x = [114 141 139 106 137 150 153 143 145]
x[0]: 114
x[5]: 150

m =
121  129  126  124  131  133  127  134  130  120
119  128  124  123  130  130  125  120  133  123
127  121  121  130  131  129  128  136  129  122
125  142  130  125  130  143  131  121  125  137
127  105  128  121  134  132  126  134  126  122
123  113  118  127  130  115  128  132  139  119
121  133  137  129  128  135  125  130  125  132
Indices start at 0.
row 0 col 0	121
row 0 col 5	133
row 5 col 1	113
row 3 col 0	125
row 0 col 3	124
row 0 col 2	126
row 5 col 9	119
row 4 col 8	126
row 4 col 6	126
row 3 col 6	131
row 3 col 5	143
row 6 col 4	128
row 5 col 0	123
row 1 col 5	130
row 6 col 0	121
row 2 col 5	129
row 2 col 9	122
row 4 col 1	105
row 4 col 5	132
row 5 col 5	115
row 1 col 8	133
row 1 col 7	120

arr = ((104, 130, 135, 126, 119, 100, 122, 156), (146, 150, 143, 140, 140, 113, 115, 114), (139, 122, 126, 127, 147, 119, 110, 105), (119, 148, 142, 136, 115, 114, 133, 152), (119, 153, 147, 139, 118, 102, 126, 152), (122, 145, 138, 135, 113, 125, 140, 149), (147, 150, 140, 141, 133, 125, 126, 116), (145, 147, 141, 139, 142, 112, 114, 112), (145, 146, 141, 138, 143, 112, 113, 111), (142, 156, 146, 143, 132, 115, 123, 125), (123, 156, 149, 141, 120, 103, 125, 149), (106, 113, 121, 118, 120, 123, 129, 146))
arr[0][0] -> 104
arr[1][3] -> 140
arr[10][6] -> 125
arr[8][3] -> 138
arr[11][6] -> 129
arr[10][3] -> 141
arr[5][5] -> 125
arr[:, 2] -> [135, 143, 126, 142, 147, 138, 140, 141, 141, 146, 149, 121]
arr[9][4] -> 132
arr[0][2] -> 135
arr[3][5] -> 114
arr[8][7] -> 111
arr[9][0] -> 142
arr[7][4] -> 142
arr[6][6] -> 126
arr[2] -> [139, 122, 126, 127, 147, 119, 110, 105]
arr[2][7] -> 105
arr[6][3] -> 141
arr[:, 0] -> [104, 146, 139, 119, 119, 122, 147, 145, 145, 142, 123, 106]
arr[5][0] -> 122
arr[7][0] -> 145
arr[6][0] -> 147
arr[11][0] -> 106
arr[1][5] -> 113
arr[10] -> [123, 156, 149, 141, 120, 103, 125, 149]
arr[4] -> [119, 153, 147, 139, 118, 102, 126, 152]
arr[11][1] -> 113
arr[1][0] -> 146
arr[3][6] -> 133
arr[2][3] -> 127
arr[5][2] -> 138
arr[4][7] -> 152
arr[:, 6] -> [122, 115, 110, 133, 126, 140, 126, 114, 113, 123, 125, 129]

A =
150	127	126	126	121	127	153	128	132	114	135	134	136	132	133
128	126	125	126	127	147	128	145	132	131	131	130	130	129	132
A[0,0] = 150
A[-2] = [150, 127, 126, 126, 121, 127, 153, 128, 132, 114, 135, 134, 136, 132, 133]
A[-2,-9] = 153
A[0,-3] = 136
A[-1] = [128, 126, 125, 126, 127, 147, 128, 145, 132, 131, 131, 130, 130, 129, 132]
A[-1,-10] = 147
A[-1,0] = 128
A[1,-5] = 131

data =
[[124 151 127 112]
 [115 149 113 110]]
Rows and columns are counted from 0.
row 0 col 0	124
row 1 col 1	149
row 1 col 2	113
row 0 col 1	151

grid = 127  137  114  157  128  123  128  127  126  125  127  127
grid[0] = 127
grid[3] = 157
grid[6] = 128
grid[8] = 126

M =
[[127, 133, 133, 135, 124, 127, 105, 122, 124, 136],
 [125, 109, 126, 120, 130, 142, 134, 133, 128, 122],
 [123, 125, 127, 121, 130, 141, 137, 136, 121, 119],
 [132, 119, 127, 130, 129, 128, 120, 127, 132, 134],
 [131, 130, 130, 134, 123, 124, 107, 120, 128, 142],
 [134, 129, 125, 134, 123, 128, 125, 126, 124, 139]]
M[0][0] -> 127
M[3][5] -> 128
M[3][2] -> 127
M[4][5] -> 124
M[0][4] -> 124
M[1] -> [125, 109, 126, 120, 130, 142, 134, 133, 128, 122]
M[0][8] -> 124
M[5] -> [134, 129, 125, 134, 123, 128, 125, 126, 124, 139]
M[2] -> [123, 125, 127, 121, 130, 141, 137, 136, 121, 119]
M[5][5] -> 128
M[2][4] -> 130
M[2][2] -> 127
M[5][6] -> 125
M[1][8] -> 128
M[5][8] -> 124
M[:, 7] -> [122, 133, 136, 127, 120, 126]
M[5][3] -> 134
M[:, 6] -> [105, 134, 137, 120, 107, 125]
M[1][9] -> 122
M[4] -> [131, 130, 130, 134, 123, 124, 107, 120, 128, 142]
M[3][6] -> 120
M[1][4] -> 130
M[4][4] -> 123
M[0][5] -> 127
M[1][6] -> 134
M[:, 1] -> [133, 109, 125, 119, 130, 129]
M[:, 9] -> [136, 122, 119, 134, 142, 139]
M[:, 4] -> [124, 130, 130, 129, 123, 123]

W =
[[128 128 128 128 128 128]
 [133 135 121 115 126 122]
 [133 133 128 126 127 129]
 [114 110 139 133 123 127]
 [139 141 124 146 145 140]
 [128 130 126 125 126 127]
 [134 139 119 103 117 119]
 [126 125 130 130 128 128]
 [126 125 130 129 128 128]
 [125 124 130 129 127 128]
 [125 122 133 130 127 127]
 [128 130 126 124 125 127]
 [127 128 128 128 127 128]]
Rows and columns are counted from 0.
row 0 col 0 -> 128
row 6 col 5 -> 119
row 3 col 5 -> 127
row 0 col 3 -> 128
row 10 col 5 -> 127
row 3 col 3 -> 133
row 8 col 0 -> 126
row 4 col 3 -> 146
row 12 col 5 -> 128
row 7 col 4 -> 128
row 5 col 3 -> 125
row 3 col 4 -> 123
row 3 col 0 -> 114
row 10 col 0 -> 125
row 11 col 1 -> 130
row 1 col 3 -> 115
row 9 col 4 -> 127
row 12 col 3 -> 128
row 11 col 5 -> 127
row 7 col 1 -> 125
row 2 col 5 -> 129
row 5 col 1 -> 130
row 8 col 3 -> 129
row 4 col 1 -> 141
row 1 col 4 -> 126
row 4 col 4 -> 145
row 10 col 3 -> 130

B =
[[136 138 117 155 129 125 140 141 121 145 127 130 126]
 [128 129 124 126 124 126 134 121 120 125 118 138 128]
 [135 137 118 153 128 125 142 136 121 142 124 134 126]
 [119 117 142  98 128 132 110 118 139 111 135 119 130]
 [124 122 135 114 130 130 117 126 135 121 134 120 129]
 [129 130 125 131 126 127 134 125 123 129 122 134 128]]
Indices start at 0.
row 0 col 0	136
row 1 col 3	126
row 3 col 0	119
row 2 col 11	134
row 4 col 12	129
row 2 col 6	142
row 5 col 2	125
row 0 col 1	138
row 1 col 11	138
row 4 col 2	135
row 0 col 11	130
row 5 col 10	122
row 5 col 5	127
row 0 col 5	125
row 1 col 7	121
row 5 col 0	129
row 3 col 6	110
row 4 col 5	130
row 1 col 4	124
row 2 col 0	135
row 0 col 7	141
row 2 col 8	121
row 2 col 10	124
row 1 col 0	128

X =
[[129 126 133 121 145 128 127 119 129 126 139]
 [132 123 131 119 137 127 122 129 139 114 131]
 [126 131 155 122 130 122 123 127 125 132 117]
 [121 132 117 138 121 118 128 137 125 131 129]
 [126 131 143 121 134 123 123 120 124 132 126]
 [121 116 119 129 118 130 127 125 137 134 125]
 [130 128 144 125 127 128 131 143 126 126 130]
 [118 123 115 129 124 135 128 126 132 135 120]]
Rows and columns are counted from 0.
row 0 col 0 = 129
row 5 col 4 = 118
row 2 col 7 = 127
row 3 col 4 = 121
row 3 col 3 = 138
row 5 col 0 = 121
row 0 col 7 = 119
row 4 col 10 = 126
row 7 col 1 = 123
row 2 col 10 = 117
row 2 col 5 = 122
row 5 col 5 = 130
row 2 col 0 = 126
row 3 col 0 = 121
row 7 col 0 = 118
row 7 col 5 = 135
row 7 col 7 = 126
row 1 col 7 = 129
row 6 col 10 = 130
row 3 col 5 = 118
row 6 col 2 = 144
row 2 col 3 = 122
row 2 col 9 = 132
row 6 col 8 = 126
row 6 col 5 = 128
row 5 col 1 = 116
row 0 col 3 = 121
row 5 col 9 = 134
row 5 col 2 = 119
row 5 col 8 = 137
row 4 col 2 = 143
